One turning vector, and how many ticks it has turned:
The counts run from 0 to 420.
[143 145 122 140 141 151 125 107 149 107  89 135 145  93 154 148 117 145
 104  87 129  94  83 205 175 120 109 122 173  90  97 155 143 115 105 134
 148 110 103 124  91 135  90 116 134 168 116 149 123 145 155 149 112 148
 133 129  96 137  94 168 114 140  86 154 137  99 163 121  86 113 162 110
 166  73 133 132 109 145 119 138 119  98 122 158] : 10
[155 129 114 148 138 149  95 100 172 112  82 134 171 103 144 138 133 133
 112  87  97  95 110 148 134 138 128 156 155 113  98 164 115  97  85 143
 147 117 125 111  90 115 107 121 134 167  88 126 152 142 124 156  96 118
 134 134 139 145  91 153 113 183 120 162 156 104 173 120  72 114 163 131
 172 104 131  87 108 119 138 112 106 120 130 146] : 240
[139 141 100 138 152 148 126 119 163  91 109 130 163 100 162 154 125 132
 128  71  84 111 138 141 129 131 137 138 157 100 111 150 148  89  86 114
 172 124 108 136  67 164 113 106 124 127 108 108 124 155 126 127  98 126
 109 139 110 109  87 154 154 155 106 139 135 110 151 130  82 114 158 129
 203  84 121  95 100 108 173 143 125 114 146 179] : 288
[137 158  96 153 152 141 115 131 166 108 111 143 175 119 155 164 129 107
 150  81 114 112 128 162 136 143 112 136 134  91  82 154 149 146 101 129
 133 131 113 110  99 129  77 109 135 181 115 124 153 164 133 147 109 142
 117 159 116 137 109 171 112 147 114 151 128  98 149  94  82 109 175 147
 177  63 130  83  89 119 174 123 133 117 126 163] : 270
[114 144 109 151 165 146 127 114 155 108 118 139 159 116 191 138 142 142
 117  49 117 146 112 165 113 102 142 150 133 122  91 155 146 101 124 131
 166 106 119 107  81 163 123 118 140 145 118 128 110 181 104 151 134 137
 102 156  93 127 118 162  92 130  92 126 109 109 159 136  81  92 160 167
 171  88 115 114 135 141 162 122 142  92 110 129] : 391
[121 119  92 148 157 147 115 114 137 121 100 126 149 100 158 161 138 134
 110  55  98 133 122 177 153 101 117 142 103 106  97 150 149 128  99 171
 168 121 113 151  88 126 117 116 133 145 103 123 116 165 121 136 104 109
 111 176 107 162 120 170 128 125  90 141 122 103 143 115  98  98 159 162
 187  96 106  96 108 117 149 120 133 104 128 164] : 72
[102 147 137 158 162 139 128 121 156  92 112 128 168 106 160 138 136 122
 118  49 130 112  83 168 131 116 137 156 137  90  86 128 160 102 107 130
 141 122 107  89  76 161 124 145 154 147 129 139 119 164 108 128 121 124
 119 147  94 130 116 172 105 121  99 150 117 107 146 121  78  97 159 150
 201  86 122 118 115 150 162 132 142  96 119 164] : 58
[134 153  97 164 136 146 104 102 142 102 133 154 137 130 184 148 121 158
 125  68 113 111 131 156 140 124 166 121 111 105  96 128 107  68  79 129
 158 112 133 128  88 147 104 113 127 140 112 106 101 180 125 143 163 137
 120 133 112 154  90 163 138 120  91 118 120  86 141 123  92 105 166 164
 161 102  90 128 125 135 136 134 143 100 103 139] : 363
[135 130 100 146 179 159 105 118 161 111  86 129 148  98 134 148 139 140
 137  91  97 130 141 148 138 128 129 150 158 115 111 151 130 140  84 154
 160 123  95 149  73 153  90 110 124 152 104 118 149 139 102 114  81 114
 124 139  85 130 103 142 110 164 127 167 126 104 151 149  86 114 125 126
 183  91 110  95  80 134 139 140 147  95 160 176] : 221
[115 154 114 141 128 162 145 104 156  99 103 124 142 110 160 123 119 161
  89  86 133 109  63 175 147 129 159 148 131  91  97 164 114  82  95 136
 153 122 135 118  94 126  88 120 128 146 102 144 101 170 111 131 132 127
 142 125 125 156 114 151 113 132  88 150 121  93 173 132  76 123 153 129
 209 105  94 127 129 139 134 150 113 113 145 148] : 326
[114 145 125 154 129 137 134 115 151 110 107 148 172  93 177 136 130 132
  99  62 115 109  81 161 146 129 132 172 123  90 100 146 117  98 113 147
 137 128 124 118  80 116  92 122 142 187 110 139 119 163 124 159 121 116
 141 164 127 167 121 161 117 135 117 143 118 106 168 114  65 100 176 157
 188 108 114 107 121 138 128 117 134 113 116 149] : 74
[150 136 120 148 137 165 121  98 135 100 116 124 167  95 162 115 131 165
 107  80  97  94 114 141 167 145 163 141 158  88 107 125 134  89  74 132
 134 130 133 146  93 132  94 139 100 159  92 119 118 170 151 112 136 136
 112 147 123 157  81 166 115 141 120 176 119 103 162 102  88 112 147 125
 204 124  90 134 145 150 127 150 113 108 151 188] : 51
[132 128 132 146 152 143 101 112 145 106 117 150 161  86 185 144 147 152
 111  54 100 124 144 157 145 113 159 144 116 116  99 147 146 115 110 137
 146 106 129 126  75 138 123 146 132 134 105 114 126 174 125 159 112 106
 126 165 131 151 101 178 120 148  94 144 129  97 137 140  86  73 148 177
 161 115  99  98 121 126 156 113 139  95 107 139] : 107
[132 126  98 140 163 159 118 100 160  98  78 144 133 103 159 131 154 155
 120  98 104 136 103 152 129 116 125 170 163 141 125 138 123 115  88 170
 161 115  92 143  72 155  97  97 124 167 104 131 144 133 115 136  84 116
 112 146  92 132 126 153 103 179 110 160 124 103 166 154  87 117 148 138
 170  93 123 110  98 153 137 138 134  84 132 161] : 190
[125 130 108 160 132 166 114 109 140  86 135 133 144  78 153 118 136 156
 126  72 102 101 143 144 168 129 163 139 145 108 101 129 125  84  77 138
 131 137 120 164  72 151 115 123 113 142 113 111 135 145 152 123 120 120
 119 151 111 150  87 144 129 134  87 146 133  89 131 135  79 100 146 149
 196 122  82 130 119 145 140 148 121 111 142 199] : 52
[138 144  91 163 132 140 123 115 147  89 139 140 163 112 168 134 110 144
 154  74  93  96 107 130 126 149 140 148 135  82 100 136 111  72  93 132
 137 135 120 130 100 137  86 116 138 186 108 109 119 168 141 117 149 139
 113 165 105 141  90 150 118 113 139 133 132 114 152 111  69 111 179 145
 175 115 119 123 133 149 145 147 126 113 131 187] : 317
[128 151 110 138 122 140 124  99 143 113 105 131 167 105 152 135 142 132
 115  77 126  96  74 173 148 130 115 152 145 100  91 163 132  97 114 139
 138 128 130 118  93 107 119 124 130 189 106 140 119 160 145 148 115 143
 123 160 118 157 123 158 111 139  95 137 126 102 173 105  56 110 198 123
 199 104 127 122 115 135 129 133 112 123 121 152] : 42
[144 111 129 139 144 154  99  89 170 117  76 147 155 113 156 119 138 164
  99  93 138 111 106 170 150 113 143 161 154 106 107 143 109 124 102 166
 143 109 132 101  90 123  88 124 123 184  96 125 143 158  84 144 103 127
 153 121 106 157  94 143  84 145 107 179 138  96 170 151  84 120 141 131
 177 114  97 108 110 136 106 134 112  86 130 140] : 177
[128 154 133 157 139 147 111 113 162  81 117 124 173 111 168 120 129 150
 127  58 134 107 107 159 148 136 166 146 130 101  80 134 124 104 102 135
 121 127 150  98 116 126 125 146 136 186 124 120 120 164 112 128 144 135
 113 139  96 165  76 164  90 119  97 139 142  99 135 121  66  98 179 162
 184 115 104 126 137 163 136 127 124 101 116 144] : 345
[103 151 125 150 154 153 129 105 142  82 142 138 152  81 160 131 136 126
 127  59 123 115  95 154 155 119 138 159 143 111 102 138 145  97 115 140
 154 127  97 128  61 155 120 128 141 150 127 125 121 150 128 131 107 124
 118 150  93 136 119 154 117 109  85 132 132 103 146 155  71  88 166 152
 180  81 115 127 110 147 134 133 146 104 137 174] : 57
[120 127 143 161 159 159 119 121 163 107  99 112 153  96 157 115 123 142
 104  51 104 106  88 167 124 121 146 154 139  78  97 142 155 116  88 139
 162 119 126 101  85 137 108 144 149 138 107 146 113 161  86 116  97 115
 111 143 105 146  88 176 118 114 105 151 122 112 165 123  87  97 161 140
 193 105 114 125 112 141 147 136 128  89 126 165] : 59
[138 133  88 133 154 134 109 112 126 107 101 156 189  97 173 149 162 144
 120 108 115 130 154 162 145 116 123 111 158 116 125 151 136 137 107 153
 141 129 102 138  73 163  88 111  98 149 105 115 129 160 136 160 134 152
 118 148 122 134  97 165 109 158 111 172  93  98 163 130  92 108 132 144
 175  75 108  99  91 140 157 137 146  86 113 161] : 171
[130 153 114 141 147 156 140 134 131  80 127 121 158  70 168 148 136 115
 133  75 108 124 117 162 148 141 117 127 146  89 103 138 149 113  96 129
 144 152 101 136  82 154  83 109 118 165 126 118 127 161 152 111 105 142
 107 159  84 135 114 148 115 128 109 147 126  86 138 124  82  98 154 138
 187  88 124 123 103 148 180 173 147 112 148 180] : 22
[116 163 134 152 130 157 135 114 145  73 108 142 159  90 175 134 138 142
 102  83 121 105  88 185 166 121 123 129 125 107  90 146 143  95 104 129
 127 136 135 115 108 145  91 131 138 180 128 137 131 153 166 140 127 148
 135 145  75 148 111 159 105 137  89 143 157  74 140 123  78  98 162 149
 158 101 126 128 122 151 143 149 131 116 144 145] : 309
[140 141 126 144 152 158 120 129 170  90 126 153 164  89 161 139 114 127
 112  98 126 111  86 160 123 144 137 144 180  87 111 142 135  84  81 110
 139 113  87 103  94 152  97 118 150 150  98 126 142 164 119 147 112 123
 125 142 105 115  92 163 122 147 120 160 134 107 172 145  83 119 173 140
 142  69 135 124 113 157 164 147 136 108 125 151] : 258
[138 166 100 124 152 141 108 106 165 102  96 162 171 117 148 165 142 119
 143  80 119 128 124 169 133 127 109 141 143 122  99 157 126 140 108 143
 151 133 105 130  85 135 106 103 144 178 115 137 139 144 144 146 110 142
 128 149 107 133 108 138 122 167  90 145 132 103 154 127  68 110 170 147
 193  64 144  80  76 124 160 119 136 105 125 144] : 238
[153 136  97 134 152 158 111  93 172 110  88 107 138 123 164 142 123 154
 132  84 100 100 105 182 161 140 129 117 148  93 116 148 118 102  77 154
 158 135 130 152 107 127  79  93 117 169 118 117 138 139 134 122 105 160
 114 147  77 137  88 157 112 154 100 137 161  87 155 112 104 135 155 122
 189 113 110 128 120 140 122 159 105 102 153 170] : 280
[116 165 109 151 145 150 117 102 166 118 116 130 142 140 158 151 117 153
 131  54 127 129 110 187 134  98 136 114 118 106  99 149 135  95 103 123
 170 114 110 129  81 139 114 111 133 142 134 128 105 171 114 129 133 145
 112 122  95 139  99 161 125 125  76 111 124 101 152 121  77 118 159 130
 198  85 106 132 119 132 152 143 129  90 121 154] : 328
[115 169 132 146 126 156 118 117 151 107  98 136 166  91 157 135 158 144
 102  69 125 114 118 161 167 132 120 117 140 104  71 158 137 126  90 126
 132 139 133 122  62 134  93 136 124 128  99 161 124 153 139 140 100 131
 136 145 118 141 101 157 130 153  76 160 151  83 150 115  86 107 129 137
 209 103 114  98 108 122 170 138 115 117 151 160] : 8
[137 173 117 146 151 164 128 123 176  99 105 149 155 115 163 149 124 155
 120  96 128 126  84 152 127 160 139 158 172  97 111 150 114  90  88 136
 154 109 115  90 112 130  87 104 142 168 100 114 138 176  95 151 129 127
 123 123 119 135  92 146  97 161 134 157 140  99 174 137  84 132 171 143
 151  87 120 110 113 167 161 141 134 113 134 126] : 227
[139 167 100 146 127 198 106 118 168  87  91 148 144 117 144 141 135 160
 116  76 124 121 132 162 174 141 161 111 124 119  88 150 112 105  64 140
 138 114 137 155  92 147  88 114 131 146 113 134 128 156 117 129 140 129
 137 129 107 160  97 144 117 147  90 144 160  61 121 127  85 123 140 147
 166  94  92 114 101 152 154 152 137 115 162 159] : 264
[122 154 129 161 139 144 110 117 192  89 131 151 178 101 144 131 137 133
 136  80 123 101 102 139 135 144 153 151 167  92  79 140 128 101  89 123
 131 125 101 100  71 147 105 135 159 149 108 132 140 142 111 126 108 121
 126 157 118 110  84 137 121 159 113 167 130 101 150 136  71 101 140 150
 179  88 117 112  98 145 157 136 141 125 154 157] : 255
[134 151 119 158 140 162 116 124 143  93 125 155 172  72 167 136 126 128
 124  71  98 109 125 152 173 130 144 133 139 106  96 146 141  91  82 123
 131 112 112 152  83 148 121 117 124 159  91 108 136 158 153 160 116 110
 128 168 124 149  78 161 133 136 105 145 143  81 144 114  77 103 165 159
 149  98 119 116 110 133 158 139 146 121 139 173] : 304
[133 161 136 154 115 141 130 100 165 108 110 123 167 101 158 126 138 151
 100  60 133  95  88 177 150 120 145 153 135 107  76 140 117  89 110 125
 147 120 146 113  87 116 118 136 133 164  95 144 117 146 125 146 116 128
 141 142 129 150  91 155 120 139  89 137 142  89 158 122  67 110 168 128
 195 112 126 115 124 131 136 127 106 129 130 145] : 43
[142 128 100 134 128 149 124 113 153 124  97 126 184 106 154 128 121 146
 116  78 109 102 127 149 156 144 139 126 140  83 106 142 161 108  74 129
 134 120 138 140 108 140 110 125 109 137  85 108 121 194 131 134 120 119
 104 151 166 164  89 157 132 148 121 167 111 111 153 103  76 122 161 147
 207  91  85 111 123 128 155 131 129 123 120 179] : 334
[118 134 111 157 143 167 117 120 172 120  84 113 127 129 153 138 119 149
 119  50 109  99  86 168 132 127 149 141 123  70 100 159 126  97  89 144
 167 110 129 126  99 123  96 109 154 144 103 124 123 164  86 123 109 113
 127 132  91 141 100 172 111 147 109 136 145  91 164 123  90 136 169 136
 182 107 110 128 119 146 149 143 122 109 139 155] : 28
[130 123 103 138 159 145 114  96 136  94 109 152 157 123 163 124 144 165
 136  98 113 110 119 143 129 131 139 145 163  93 120 135 122 116 110 169
 129 132 112 137 106 159  76 119 104 174 135 120 125 177 121 120 148 146
 107 147  91 139 113 162  76 111 114 163  88 109 155 139  96 122 149 121
 187  96  90 139 118 168 108 150 137  74 115 177] : 415
[122 163 150 150 133 174 126 131 171  83 112 149 161  94 175 129 119 146
 104  95 129 106  91 156 143 154 157 141 173  84 102 140 117  91  82 114
 129 113 127 104  88 148  81 122 137 149  97 130 130 169 118 143 120 114
 133 124 123 131  88 151 119 167 118 160 157  94 157 137  77 123 156 148
 151  95 103 128 112 150 168 158 138 121 140 140] : 259
